In the rows, zero is written as 128.
The rows of X fall into a few groups, which share some directions, and each row is roughly a mix of its group's hidden directions.
X (139 x 10):
[[171 167 100 131 188 153 136  93 108 125]
 [154 132 113 132 163  78 178  75 132 118]
 [142 178  56 111 146  97 132 121 131 150]
 [120 100 128 120 117 190  80 126 173 159]
 [ 85 100 106 103  84 164 115 167 148 159]
 [ 77 108 153  92  95 145 113 132 167  84]
 [150 148  51 145 139 159 128 123  86 128]
 [142 136  51 150 129 114 135 175 158 136]
 [126  93 159  82 104  92 180 103 131 104]
 [113 160 138 125 104 208 143 102 158 131]
 [111 147  61 115 112 135 159  72 112 127]
 [171 168 152  90 123 116 167 100 107 168]
 [188  72 145 127 141 105 155 162 124 107]
 [ 81 127 155 169 100 162  98 121 133  78]
 [128 113 110 101 122  65 137  64 149 137]
 [ 95 131  98  78 119 141  76 151 135  83]
 [167 121 184 151 134 108  97 152 155  82]
 [119 148  53 125 157 110 103 155  91 121]
 [116  97 158 121 119 199 108 112 165 156]
 [160 129 186 142 119 163 155 111 169 167]
 [127  95 176  61 135 107 106  99 137 112]
 [ 96  84 112 167 129 199 120 122 120 118]
 [166 150 115 179 126 122 169  96  81 149]
 [169 112 108 142 105 139 117 206 113 107]
 [131 153 181 139 106 152 112 157 183  92]
 [ 91 116 194  97 164 101 105 146 128 108]
 [126  81 127 117  72 168 156 112 160 158]
 [191 119 156  82 151  92 107 114 104 134]
 [124  90  98  98 104 169  91 172 162 134]
 [168 127  83 133 166 160 145 185 106 122]
 [139 157 198 137  91 163 149 125 159 135]
 [202 130 124 145 150 103 111 156 108  85]
 [107 154 144 100 131 117 166  60 169 118]
 [147 143 158  48 122 131 108 156 156 116]
 [203 108 111 105 124  90 133 106  99 108]
 [141  79 160 104 141 143 127 115 172  70]
 [ 95 126 184  98 174  88 114 114 145 107]
 [185 136 106 139 176 143 104 129 126 183]
 [ 95 131 143  63 120 114 161  78 153 129]
 [143  59 175 149 121 123 156 100 131 156]
 [102 107 118 101 152 143  97 123  51 149]
 [145 155 150 202 151 145 134 122 128 174]
 [ 87 153  93  92 154  88 152 148 173 127]
 [129 170 111 158 178  85 137 161  98 154]
 [118 152 123  73  64 120 103 126 128 167]
 [163  92 184 132 108 109 158 142 102 171]
 [130 181 156  83 134 103 180 102 111 137]
 [150 210 115 115 120 151 171 135 121 125]
 [104 127 104 157  77 185  99 102 154 120]
 [123 129 136 175 112 155 174 128 187  93]
 [124 100 185 161 111 168 120 105 173 145]
 [182 161 104 140 171 145 143  87 125  92]
 [ 89  86 181 167 126 100 159 114 148 131]
 [100 166 134  82 136 109 110  65 155 142]
 [120  71 163 188 136 131 157 151 107 130]
 [136 147 126 116 133  56 153 120  92  80]
 [ 87 144 174 103 121 139  84  75 115 109]
 [136  88 143 135 168  54 116 114 149 112]
 [125  54 149 162 113 112 172 106 125 139]
 [136  88 189 149 124 154  76 142 108 113]
 [115 149 109  95 196  88 110 165 130 138]
 [155 167 117 100 148  71 114 170  92 131]
 [106 130 159 128 103  62 132 137  74 103]
 [ 96  85 142 113 133  83 109  68 124 155]
 [136 120 150 117 158 193 104  89 169 106]
 [140  68  87 100 152  94 150 147 142 160]
 [169 129 146 148 167 166 121 106 172  82]
 [119 153 143 130 129 130  47 128  99  87]
 [168 143 174 134 167 146 135  91 181 127]
 [164 115 100 139  87 136 118 199 106 111]
 [ 85  75 139 176 112 125  87 155 147 127]
 [160 116 132 157 138 161 176  68 156 134]
 [111 116 183 157 117 107  96 161  73 123]
 [122 109 138 142  53 170 154 146 125 158]
 [139 129 121 102 184 104 113  56 134 130]
 [154  89 110 138 114 171 138 146 175 180]
 [ 76  74 128 104 128 104 114  99 125 176]
 [140 156  78 151 195 134 116 125 116 164]
 [131 133 101  99 144  69 120  79  87 150]
 [168 139  62 154 121 136 100 170 105 130]
 [ 92  78 147 188 118 129 159 111 153 145]
 [124 102  87 137 110 136 130  57 174 129]
 [111 116 181 170 154 172 153 121 168 113]
 [175 158 101  79 146 128 100 102  87 109]
 [104  82 154  81  95 120 132  97 141  81]
 [154 164 105 121 186 144  74 142 128 155]
 [120 133 145 153 141 204 152 141 174 112]
 [126  80 203 149 130 119 118 112 159 143]
 [125 116 177  66 178 104 121 116 141 112]
 [132 127 172 167 189 159 158 142 150 113]
 [129 160  77 141  76 107 130 164 166 106]
 [146 166 173 129 101 163  66 136 126 109]
 [147  84 200 129 100 118 102  99 128 115]
 [120 147  82 106 165 125  75 106  92  95]
 [147  97 123  74 130 101 120  99 163  73]
 [152 163 104  80 152 110  89  74 120 123]
 [122 152 203  81 134 108 122 151 115 147]
 [122 140 115 138 188 189 168 109 144 133]
 [129 182 137 114 102  99 127 199 109 130]
 [134 186 156 111 170  99 145 168 107 104]
 [148 147 136 160 119 174 150 198 136 103]
 [116 100 130 187  77 161 121 166 120 145]
 [ 93 108 181 172 142 105 165 151 103 149]
 [139 178 122 197 134 127 111 151  91 146]
 [135 101 150 104 119  59  76 102 128 126]
 [166 101 140 172 183 116 149  93 105 107]
 [ 83 145 161 123 157 146 106 157 127 193]
 [146 166  86 114 120 175 149  71 123 147]
 [ 92 132 157 128  69 151 115  71 105 125]
 [180  85 146  91 152 132  72 128 135 131]
 [ 95 119 154 136 138 187  72 137 159 147]
 [131 131 133 133  86 168 178  76 162 144]
 [145 153 119 185 185 129 130 103 109 168]
 [173  84 152 137 131 129 156 170 107 177]
 [127 138 184 136 120 106 131 119  52 147]
 [ 76 142 148 114 165 121 154 174 118 176]
 [108 175 107 134 109 190 161 142 166 138]
 [180 119 144 131 127 142  84 145 171  76]
 [139 133 182 133 159  98 102 126  78  83]
 [133 120 159  60 118 154  92 104 155  96]
 [109 124 110  72 148  92 104 123 176  88]
 [ 84 117 161 164  88 182  96 122 129 130]
 [119 121 127 114 200 111 130 103  68 121]
 [137 132 117 103 106  78 122 142  83 191]
 [167 115 167 125 126 180 126 102 174 165]
 [123 122 156 172 138 189 159 103 164 105]
 [103  58 141 149  98 112 172 109 111 141]
 [106 190 110  93 125 184 126  98 130 127]
 [114 124 151  96 117 185 132  78 173 109]
 [161 126 121 198 148 120 140 101  93 166]
 [108 113 119 129 102 110  98  93  79  67]
 [152 132 101 166  78 167  89 102 100 144]
 [125 138 141 187 112 150 196 124 106 106]
 [117 120 107 146  40 157 136 148 121 125]
 [109 142 178 155 161 165 138 176 136  91]
 [204 145 103 156 134 115 166 139 106 144]
 [111 118 179 127  83 137 128 128 198 129]
 [157 142 100 143 186 157 155  91  88 125]
 [127 176 135 134 117 192 146 163 167 108]]
Each list below has three rows that fit no group; the rest each fit one group, if only roughly. Name those rows in the order they come.
    q_151: [142 136 135  45 148 115 161 102 147 112]
    q_437: [ 89 176 137 162 143 161  79 156 148 117]
    q_926: [ 95 117 157 119 185 156 103 154 171 154]
    q_821: [102 119  72 161 123 152 130  89  77 147]
    q_241: [138 131  98 125  84 194  99 152 105 157]
    q_471: [140 183 148 145  97 154 162 163 102 167]
    q_198: [137  89 120 169  83 100 116 135 188 118]
    q_583: [129 128 110 137 197 123 112 155  68 110]
    q_857: [157 118 177 110 125  58 124  92 136 124]
    q_650: [136  92 196 121 136 159 138 146 124 179]
	q_821, q_471, q_857
    q_817: [141 189 132 134  74 157 132 118 155  90]
    q_248: [116 130 206 138  79 131 135 121 126  95]
    q_789: [129 133 204 142 103 121 112 170  93 130]
    q_194: [ 86 144 168 138 124  76 152  84 106 152]
    q_575: [126 107  84 148 100 175 147  66 127 124]
    q_426: [113 119 207 169 144  96 144 117 133 120]
    q_288: [122 167  59 173  99 124 128 112 116 108]
    q_469: [173  98  74 103 105 104  87 133 105 118]
    q_320: [114 119 152  92 189 120 136  81 112 167]
    q_696: [ 90 161 161 122 143 166 127 157 190 138]
    q_824: [ 88  65 108 105 157 149  88 141 137 111]
    q_392: [ 94 187 168 113  96 155 129 143 168 118]
	q_789, q_320, q_824
    q_148: [ 96 137 212 125 103 130 146 130 108 107]
    q_272: [144 165 131 137 178 202 125 119 118 118]
    q_496: [105 156 152  58 153 104 153 161 117 143]
    q_882: [176 116 113 166  90 145 158 134  83 163]
    q_249: [151  95 188 146 193 125 114 135 123 135]
    q_693: [186 139 101 124 137 138 153 175 174 101]
    q_826: [138  75 115 132 189 103 133 136  86 155]
    q_34: [105 156 180 123  80 149 130 176 157 131]
    q_836: [164  94 144 188 139 102 148 146  85 108]
    q_999: [101 147 160 148 171 169 104 129 157  77]
    q_240: [166 187 160 134 120 105 113 160 128  81]
    q_130: [140 120 160 112 171 152 203 121 147 136]
    q_682: [ 62 123 135 144 116 166 112 170 148  90]
    q_383: [103 134 101 117 121 205 150 106 164 145]
	q_148, q_496, q_693
    q_305: [121 114 159 110 141  94 140 132 138  45]
    q_188: [126 140 190 146 145 120 121  78 169  95]
    q_670: [150 108 168  99 125 164 141 186 165 150]
    q_314: [128 133 184 108  78 169 146 117 140 169]
    q_798: [ 86 148 111 131 116 193 157 163 149 156]
    q_808: [170 101 146 178 132 106 145 150 124 187]
    q_154: [144 150  68 120  62 116 141 124 136  99]
    q_394: [123 129 200 100 108 105  97 141  86 111]
    q_118: [116 119 131 140 178  64 165 127 116  88]
    q_356: [132 149 141 178 110 105  77 174  94 116]
	q_670, q_154, q_394
    q_567: [164 121 152 163 133  91 153 128  76  82]
    q_67: [102 135  87 158 138  99 128 111  69 173]
    q_901: [103 130 165 124 182 134 129 133 189 165]
    q_361: [158 128  72  91 111  87 161 100 144 106]
    q_215: [173  81 119 153 145 144 148  77 138 166]
    q_149: [ 77 176 102 100 108 101 107 172 127 135]
    q_490: [158  87 136 165  92 164  72 142 113 130]
    q_268: [ 90 157  95 198 119 141 121 153 100 123]
    q_779: [154 190 127  96 120  70 107 120 120 107]
    q_416: [103 124  78 133 183 139 146  71 119 126]
    q_286: [140 156 194  80 139 130 126 161 132  92]
	q_67, q_149, q_286
    q_281: [162 153  92 171 134 163 139  89 145 172]
    q_369: [175  78 126 152 126 122 184  93 143 118]
    q_499: [139 116 134 172 146 135 165  56 103 113]
    q_689: [150 120 202 143 126  94 142 157 147 164]
    q_328: [143 110 152  78  94 171 148 132 182 123]
    q_100: [108 184  74  93 105 133 149 111 103 147]
    q_483: [187 159 104 120  90 125 150 115 106 177]
    q_859: [146 138 133 207 120 109 171 157 125 111]
    q_54: [ 96  61  91 118 152 144 133 105 122 168]
    q_978: [132 144 108 170 159 136 188 154  81 136]
	q_281, q_369, q_859
    q_641: [149 139  96 136 155 132  53 165 115 151]
    q_122: [101 138 145 120  39 134 118 124 154 122]
    q_708: [131  60 113 158 135 188 153 129 138 126]
    q_270: [195 172 110 121 129 125 126 144  79 151]
    q_462: [130 124  64 162  99 158 152 142 174 118]
    q_347: [131 137 190 158  93 164 144 145 140 173]
    q_23: [101 123 129 183  88 124  79 160 101 108]
    q_578: [103 123  78  69 128 121 106  91 125 167]
    q_556: [136 131 112 191  90 136 172  92 155 141]
    q_722: [210 103 112 138 152 159 124 129 143 104]
    q_876: [178  85 192 136 155 125 121 134 136 106]
	q_347, q_556, q_876
    q_435: [135 142 135  91  74 151 167 145 147 180]
    q_213: [116 180 154 103 131 108 107 156 191 111]
    q_686: [104 162 125 100 119  57 154 135  93 150]
    q_110: [121 198 132 148 120 106 108 179 125  95]
    q_531: [115 182 150  91 105  74  99 100 126 139]
    q_762: [148 114  74 144 166 150 113  78  89 143]
    q_278: [131 172 160 147 175 179 136 151 163 139]
    q_242: [178 118 100 130 134  72 111 146 105  79]
    q_640: [149 121 199 106 131 111  78 155 133 149]
    q_397: [118  82 130 158  70 129 162 171 112 142]
    q_935: [110 187 160 131 131 170 151 113 175 105]
    q_50: [128 151 146 139 103  77 141 130  59 158]
	q_435, q_110, q_278
    q_487: [176 113 104 151 201 145 147 132 112 117]
    q_204: [129 146 188  88 106 136 148 159 178 125]
    q_674: [ 70 113 115 123 142 116  95 175  84 101]
    q_59: [ 89  69 107 158 134 135 160  80 124 113]
    q_516: [ 97  65 140 144 118  73 141 119 152 102]
    q_616: [120 157 129 156  83 163 101 109  88 177]
    q_235: [ 55 120 141 135 129 147 111  68 117 122]
    q_338: [126 170  70  83 138 102  94 148 126 152]
    q_300: [132 108 195 102 165 144  99 107 119  89]
    q_825: [115 116 125 200 160 107 164 135  90 111]
    q_225: [103  94 103 115 153  78  81  91 150 112]
	q_235, q_338, q_825
    q_330: [ 89 156 117 119 160 117  72 180 139 146]
    q_195: [118 113 158 199 153  97 156 125 148  97]
    q_277: [ 82 162  74 127  91 150 139 106 158 150]
    q_838: [ 86  87 131 160 116 132  99 100 156 183]
    q_344: [109 136 124 130 195 165 118  79 144  97]
    q_866: [120  66 130 177 110 116  93 130 126  84]
    q_938: [104 153 115 173 146 133 166 138 166  69]
    q_858: [101 163 162 140  68 153 131 103 167 108]
    q_113: [141 146  78 123 113 201 143 130 156 150]
    q_192: [138  71 100  83 141 102  80 112 122 150]
    q_998: [ 72 114 139 110  69 103 114  98 131 160]
	q_195, q_838, q_866
    q_165: [154  95 152 162 104 137  78 158  84 151]
    q_226: [141 106 118 132 143 111 109 174  77 189]
    q_587: [185  73 129 146 137 112 110 130  88 161]
    q_972: [134 160 100  95 146 106 120 130 113 205]
    q_72: [ 88 135 124 208 160 139 108 127 126 149]
    q_727: [114 131 156 156 129 164 128 124 148 209]
    q_954: [135 180 173 155 116 190 117 144 111 131]
    q_104: [143 158 176  65  98 118 109 137 128  92]
    q_515: [157  86 134 126 148 138 113  93  73 178]
    q_983: [105 100 137 120  43 103 139 110 116 119]
	q_226, q_727, q_954
